Here are some numbered points:
[-1.16 -0.4   1.15  3.77  0.34  1.42  0.28  0.05  0.49  3.24 -0.44  2.34
 -1.6  -0.11  0.14 -0.5 ] 0
[ 1.26  0.3   0.56  0.56 -1.77 -2.16 -2.16 -0.65  0.05 -1.58 -1.04  0.31
  0.09  1.03  0.72  0.29] 1
[-0.61  0.83  0.54 -0.85 -1.26 -1.26  0.11 -0.96 -0.85  1.1  -0.64  0.63
  0.18 -0.33 -0.69  0.35] 2
[-0.79 -0.47 -1.26 -1.34 -0.75  0.27  0.95 -0.4  -0.05  0.16 -0.71 -0.85
  1.11  0.29  0.49  0.95] 3
[ 0.17  0.34 -1.52 -1.62 -0.67  0.68  1.88  0.33 -0.09 -0.01  0.95 -0.51
  1.   -0.15  0.23  0.53] 4
[ 1.61 -0.57 -1.12 -1.42  0.26 -0.06 -0.88  0.3   0.56 -0.87 -0.34  0.54
  0.52 -0.13  0.55 -0.88] 5
[-2.3  -0.12 -1.88 -1.08 -2.08  0.89  2.43 -0.84 -0.04  0.94  1.66 -1.81
  2.41  1.81 -0.54  2.83] 6
[ 1.1   0.48 -0.81 -0.64 -0.94 -0.76 -1.09 -1.7  -0.72  0.31 -1.43  0.32
  0.61  1.67 -0.3   1.22] 7
[-0.46 -0.05 -1.12 -1.95 -0.54  0.28  0.97  0.2   0.04 -0.07 -0.65 -0.97
  0.84  0.72  0.29  1.1 ] 8
[ 0.94 -0.23  0.35  1.65 -1.13  0.97  0.32 -1.26  0.15 -0.15 -1.56  1.3
  0.54  2.41  0.3   0.5 ] 9
[-0.31  0.44  0.08 -0.19 -0.5   0.39  0.37  0.06  0.42 -0.96  0.67 -0.49
  0.93  0.33  0.2   0.16] 10
[ 1.04 -0.1   0.18  0.13 -0.72  0.49 -0.58 -0.07  0.04 -0.72 -2.13  1.69
  1.41  2.82  1.49  1.16] 11
[-0.22 -0.91  0.36 -1.58  0.58 -2.44 -1.06 -0.35 -0.47 -0.56 -0.62 -0.15
 -1.03 -1.32 -1.31  0.06] 12
[ 0.87 -0.08 -0.2  -1.07  1.03  0.9   0.36  0.71  0.8  -0.87 -0.32  0.04
  0.84  0.58  0.1   0.53] 13
[-1.49 -1.16 -0.36 -0.66  0.76 -1.95 -1.03  0.13  0.12 -1.25 -1.06 -2.33
 -1.69 -0.6   0.13  0.17] 14
[ 1.01  0.27  0.47  0.42  1.1   0.45 -0.04 -1.48 -0.62  1.11  0.2   1.37
 -0.04 -0.62 -1.1   0.07] 15
[-1.39 -0.96 -1.02 -1.57 -1.36  1.42  3.46 -1.38 -0.56  1.42  1.89 -2.33
  3.05  2.16 -0.3   3.05] 16
[ 0.7  -0.85 -1.04 -0.06  0.68  1.82  0.14  1.64  1.81 -2.06  1.1  -0.73
 -0.51 -1.23  0.89 -2.06] 17
[ 0.08 -0.29  0.41 -1.15  0.76 -2.48 -1.12  0.59 -1.08 -0.18 -1.49  0.02
 -1.27 -1.8  -0.72  0.43] 18
[-2.09  0.69  0.44  0.31 -0.94 -0.22  0.08  1.52  1.1  -1.3   0.77 -0.04
  0.81 -0.17  1.27 -1.22] 19
[-0.16  0.53 -0.28  0.69 -0.04  0.04 -0.19 -0.84  0.87 -1.12 -1.62 -1.38
  0.51  1.45  0.63  0.49] 20
[ 0.65 -0.38 -0.36 -1.41  0.62  0.12  0.7   0.34 -0.54 -1.33  0.61  0.49
  0.05 -0.83 -0.42 -0.1 ] 21
[-1.32 -0.88 -1.85 -1.05 -1.71  0.91  3.14 -0.55  0.18  1.34  1.16 -1.59
  2.72  1.79 -0.58  2.48] 22
[-0.17  0.65  0.1   0.41 -0.07  1.98  0.95 -0.01 -1.19 -0.73  0.97 -0.83
  1.11  2.23  1.11  1.32] 23
New points follow, each followed by the number of its nearest point above.
[ 0.47 -0.09  1.18  2.62  0.8   0.53 -0.27 -0.44 -0.5   0.69  0.53  0.51
 -1.47 -0.24 -0.14 -0.19] 15
[-1.04  0.34 -1.11 -1.28  0.9   1.4   1.37 -0.47 -0.03  1.43  1.77  0.59
  0.98 -0.54 -1.5  -0.67] 4
[-1.25  0.55  0.73 -0.62 -0.1  -0.9  -0.09 -0.28 -1.04 -1.39 -1.32 -0.26
  0.1   0.42  0.33  0.01] 10
[-0.01 -0.22 -0.28 -1.01 -0.19 -1.51  0.04 -2.37 -1.87  1.8  -1.35  0.44
 -0.29 -1.33 -0.09  1.59] 2
[ 0.69 -0.05 -0.56 -0.62  1.65  0.23  0.41  0.07  0.91 -1.08  0.66 -0.34
 -0.21 -0.88  0.   -0.21] 21
[ 0.07 -0.04  0.63  2.2   0.71  1.06 -0.59 -0.34 -0.62  1.2   0.82  0.47
 -1.25  0.13 -0.32 -0.67] 15
[ 1.04  0.63 -0.33 -0.28  0.01  0.81  0.26 -0.94 -0.29 -0.91 -0.67  0.94
  1.14  2.5   0.41  1.36] 11
[ 1.03  0.22  0.09  0.16  0.47  0.86 -0.28 -0.16  0.32 -0.5  -0.26 -0.61
  0.36  1.14  0.58  1.07] 13
[ 0.27 -0.4   0.79  2.07  0.21  0.07 -0.87 -0.33  0.18  1.13  0.42  0.69
 -0.86  0.04 -0.05 -0.34] 15
[-1.46 -0.51 -0.05  1.63  0.41  0.27 -0.27  0.04  0.01 -0.45  1.44 -0.81
 -0.45 -0.4  -0.48 -0.51] 10
[-0.61  0.41  0.94  1.6   1.65  0.99  0.31  0.16  0.54 -1.26  0.74 -1.35
 -1.04  0.2   0.56 -0.96] 10
[ 0.5   0.14 -0.54 -0.96 -0.34 -1.21 -1.79  0.53 -0.33 -0.77  0.12 -0.18
 -0.52 -1.64  0.62 -0.79] 5
[ 0.34  0.33  0.28  1.44 -0.21  0.63 -0.24 -0.83  1.09  0.31 -1.27  1.25
  0.15  1.58  0.42  0.17] 9
[ 0.77  0.02 -1.68 -0.83 -0.48  2.68  1.36  1.54  0.94  0.43  0.87  0.88
  0.91  0.9   0.18 -0.74] 4
[-0.62 -0.15  1.41  1.34 -0.16 -0.27 -0.27 -0.2   0.21  0.41 -1.21  0.23
 -0.84 -0.23 -0.12  0.02] 2
[ 0.61  0.1  -0.25 -0.15  0.16  0.14  0.95 -0.78 -1.85 -0.33  1.35  0.66
  0.4  -0.8  -0.77  1.32] 21
[-0.18  0.04 -0.67 -2.13 -0.85  0.55  1.35  1.04  0.24  2.08 -0.3  -0.68
  0.37 -1.93 -0.14  0.11] 4
[ 0.2  -0.11  0.2   0.93 -0.29  1.12  0.65 -0.28 -0.01  1.83  0.08  1.31
 -0.07 -0.61 -0.14 -0.27] 15
[ 0.35 -0.17 -0.67 -1.18  1.45  0.31  0.44  0.49  0.91 -0.87  0.7  -0.67
 -0.32 -1.14 -0.47 -0.44] 21
[ 0.13 -0.23  0.84  2.79  1.12  0.46 -0.35 -0.37 -0.53  1.37  0.82  0.81
 -0.82  0.33 -0.22 -0.47] 15
